(in the rows, 128 means zero)
Each named turn below is shown by a few rows before and after it. Which turns, in which order, take the first row of each later pair to the second? The first pair is answered.
turn C:
[137 137 127 143 145 118 113 106 112 118 123 144 128 145 135 128 133 105
 141 110 128 147 117 116 144 130 108 119 124 128 113 125 119 112 117 165
 127 135 153 120 136 110 133] -> [137 134 124 151 140 122 117 105 111 124 126 138 122 135 137 110 133 106
 136 113 133 142 124 133 142 113 116 145 135 138  98 107 136 130 117 157
 115 130 160 129 131 117 138]
[138 137  97 130 139 136 136 143 116 121 132 150 142 151 112 164 139 120
 121 108 127 115 134 101 138 142  74 124 112 116 118 124 119 111 124 116
 180 162 122 127 140 142 137] -> [143 132  94 138 138 141 141 136 111 132 137 143 135 136 115 134 143 127
 107 105 128 112 148 123 137 123  82 170 125 124  94 100 146 137 121 112
 160 158 131 142 132 148 144]
[127 123 111 104 130 119 105 120 109 119 168 131 153 175 113 171 149 169
 159 131 152 140 114  50 158 155 135 141  93 160 125 124 138 134 162 146
 166 133 117 124  93 125 125] -> [135 113 108 109 136 125 104 108  99 125 178 131 142 166 112 142 163 170
 146 118 148 132 124  69 149 154 135 186 105 158  97 110 157 153 161 148
 154 133 118 137  95 127 127]
turn Q:
[164 136  93 161 155 103 139  92  73 113 138 107 115 130 116 113 155 136
 103  88  95  80 103 139 127 129  93 148 121  90  91 111 122 154 101 147
 139 143 155 130 144 164 166] -> [121 148  93 175 117  92 136 113 117 107 119 117 121 118 136 140 130 125
 144 124 119 113  84 117 151 100 124  58 105 117 147 123 106 138  86 126
 128 130 176 106 153 173 180]
[156  98 146 105 112 118 121 137  85 106 145 121 142 108 114 125 140 144
 108 110 128 100 101 135 130  91 144 158 119  69 112 120 153 102 110 165
 106 122 116 125 124 104 138] -> [137 108 142 115  97 108 120 147 114  97 135 130 150 108 122 145 128 142
 128 126 135 115  83 120 144  77 154 102 107  80 143 133 145  87  99 157
 100 119 126 109 126 107 149]
[145  96 137 101 148 150 166 137 139 139 117 105 120 162 133 113 114 161
 108 126 137  99 120 111 131 188 142 153 118 129 121 149 133  97 145 111
 137 127 100 145 123 146 103] -> [123  98 135 103 137 146 161 142 151 131 111 116 117 163 137 133 106 155
 130 137 142 113 107  96 144 178 147 105 105 134 141 156 123  84 140 106
 139 126 106 129 130 150 108]
[118 167 125 194 120  44  96 125  97 128 158 157 110  91 114 103 205 124
 117  45 174 148  91 119 126 107 122 142 147 134  93 114 143 131 154 144
  75 146 127 137 141 115 114] -> [101 174 122 202 101  39  92 135 118 126 151 161 114  90 121 111 197 126
 130  64 185 158  80 112 138  95 137 106 135 146 113 117 132 124 148 134
  73 140 135 130 146 120 119]
turn J:
[149  99 142 120 172 125 123  97  96 161 145 123  92 105 106  87 172 135
 123 118 103 169 140 128 106 113  82 162 107 110  89  96 133 119 121 183
 130 175 169 119 172 121 114] -> [158 105 150 107 185 127 126 111  89 157 140 123 105 128  98 112 170 140
 121 119  97 160 136 115  98 146  71 141 107  95 108 117 116 100 135 183
 154 183 148 116 163 109  97]
[130 140 101 117 162 127 101 117  83 132 106 102 113 170 124 182 110 144
 137 133  47 126 165 104 127 167  78 107 125 116 129 156  83 116 142 127
 161 115 126  89 183 109  80] -> [119 150 107 117 149 132 114 148 104 131  93  98 126 172 127 189  87 153
 140 154  58 123 167  99 131 164 102  90 123 124 148 154  85 122 155 101
 161 114 117  88 169 116  85]
[111 120 122 121  93 121 124 161 149 117 116 128 157 139 136 145 103 128
 149 137 134 149  96  85 143 129 125  51 101 132 173 164 109 101 113 118
 152 118 133  99 140 115 133] -> [102 120 113 130  84 128 122 166 158 122 111 123 152 128 146 136  99 127
 155 144 141 154 100  95 149 105 138  56 105 141 170 153 118 114 111 104
 137 109 144 103 137 120 140]
Now pairs of rows:
(2 to 3 turns a pair)
[138 129 127 127 134 125 130  83 121 125 128 133 126 118 134 117 151 139
 125 120 123 136  96 137 136 121 113 143 133 118 105 125 120 129 122 150
 108 133 143 147 143 122 135] -> [136 135 140 113 131 128 136 116 131 118 119 124 142 144 126 144 132 144
 120 135 121 129  95 124 126 153 117 112 123 109 133 147 100 112 144 138
 131 142 107 140 130 118 122]	J then J then J
[128 142  90 130 101 118 145 154 135 143 155 130 129 117 130  90 106 154
 127 142 135 100 153 149 147 139 138 122 171 115 129 109 160 157 129 104
  90 115 124 168 111 121 132] -> [148 135  86 133 112 108 131 120 110 148 170 134 120 117 124  84 131 145
 127 117 124 103 147 152 142 140 113 146 174 106 106 106 156 153 119 128
  90 121 136 161 122 121 131]	J then J
[147 108 139 143 135 105 130 108  98 150 174 151 120 117 143 127 134 139
 143 125 130 138 116 106 142 120 121 112 108 107 134 144  93  84 113 141
 115 122 125  74 156 112 109] -> [164 103 138 138 146 114 135 102  90 156 177 148 116 119 135 116 145 142
 131 116 126 130 125 116 130 127 112 148 113 102 116 140 102  94 117 143
 114 122 117  86 150 109 110]	C then J
[148 133 110 122 139 152 109  75 136 149 112 150 154 140 105 129 117 117
 104  66 141 150  92  68 144 145 132  91 108 124 144 155 116 112 103 173
 152 151  98 100 145  95 140] -> [128 140 109 123 120 162 122 108 168 145  99 140 161 138 111 142  92 127
 107  96 151 150  98  64 145 142 159  64 109 134 165 150 116 118 120 145
 149 149  84 106 130 104 142]	J then J
[133 135 141 116 115 120 133 187 192  90  70 111 189 124 117 133 136 144
 114 167 120 123 132  89 118 132 158  90 143 113 117 143 122 132 133  73
 115 135 142  78  74 121 149] -> [126 125 127 140 102 118 126 152 187 100  81 119 167  92 132 101 150 136
 123 164 127 133 131 108 126  86 164 129 162 135  85 115 150 155 109  77
  80 120 179  88  88 129 163]	J then J
[110 147 155 116 121 133 150 185 158 147 122 112 162 142 120 157  94 132
 121 157 115 108 159 108 128 146 146  86 115 132 155 158 114 143 135  85
 145 136  76 149  97 125 123] -> [ 95 141 138 144  97 135 149 155 159 157 132 117 142 101 146 112  94 122
 131 166 127 121 161 135 138  83 166 125 135 160 128 122 150 180 107  71
 103 118 120 159 112 144 147]	J then J
[159 121 154 116 182 153 132 128 111 150 173 119 134 153 134 106 140 132
  84 100  87  94 118 152 110 159 136 166 150 101 122 150 153 140 147 132
 115 119 112 130 113 134 115] -> [139 133 156 114 167 162 143 162 138 145 155 112 148 152 137 115 116 141
  85 129  98  95 125 149 116 160 162 146 148 109 149 157 156 146 162 104
 117 118  99 132 104 140 119]	J then J then J
[122 175 142  59 199 127  80 131 100 128 114 125 171 159  99 120 165 155
  70 136  63  93 156 118 139 164 106 156 110  98 135 155  92 146 149 125
 161 120  89 129 102 118  78] -> [ 64 188 136  79 142 136  98 170 170 124  91 120 174 130 131 118 120 156
  96 199  99 112 162 121 163 106 174 108 115 142 182 135 113 174 144  66
 130  97 111 137  95 141 104]	J then Q then J
[157 123 122 125 169 110 104  74 108 140 134 171 112 146 110 142 149 110
 124  90 127 142 104 121 130 145 103  97 112 124 133 149  97 119 111 178
 135 133 141  99 154 126 124] -> [140 138 133 111 157 119 121 121 138 136 112 158 130 161 112 165 116 120
 123 129 129 134 112 112 129 166 129  52 108 125 175 163  86 110 132 147
 149 133 115  99 138 125 115]	J then J
[144 140 152 123 141 143 125 151 133 113 152 154 145 162 106 160 115 127
 118 124 111 185 134 111 137 176 153  95  94 114 144 156 128 100 127  82
 158 123 118 119 156 101  84] -> [117 136 139 147 111 149 133 148 157 118 143 152 130 120 123 125  96 128
 128 151 131 194 144 134 149 120 188 119 109 147 135 122 160 143 112  57
 113 105 152 131 158 119 110]	J then J then J
[142  95 101 161 130  74 106  82 103 140 125 116  77 100 134 123 183 168
 155 116 168 119 155 159 145  95 129 179 130 140 113  98 136 138 142 118
 120 113 177 147 139 122 106] -> [166 101 113 140 163  67  98  87  87 132 130 116  90 132 114 148 195 164
 146  93 144 109 145 137 132 146  95 162 120 111 120 126 104 107 153 141
 157 127 150 130 138 105  86]	J then J
[141 131 143  91 148 158 113 138 139  99 136 109 144 155  91 134 135 173
  80 129  96  75 146 104  84 151 103 167  99 102 118 160 119 107 119 151
 137 130 100 130 111 128 120] -> [130 134 142  95 137 173 123 151 151 100 127  99 140 146  98 123 124 177
  73 142 104  73 158 114  83 139 122 179 106 111 119 147 135 128 124 127
 128 125  96 145 105 135 123]	J then C
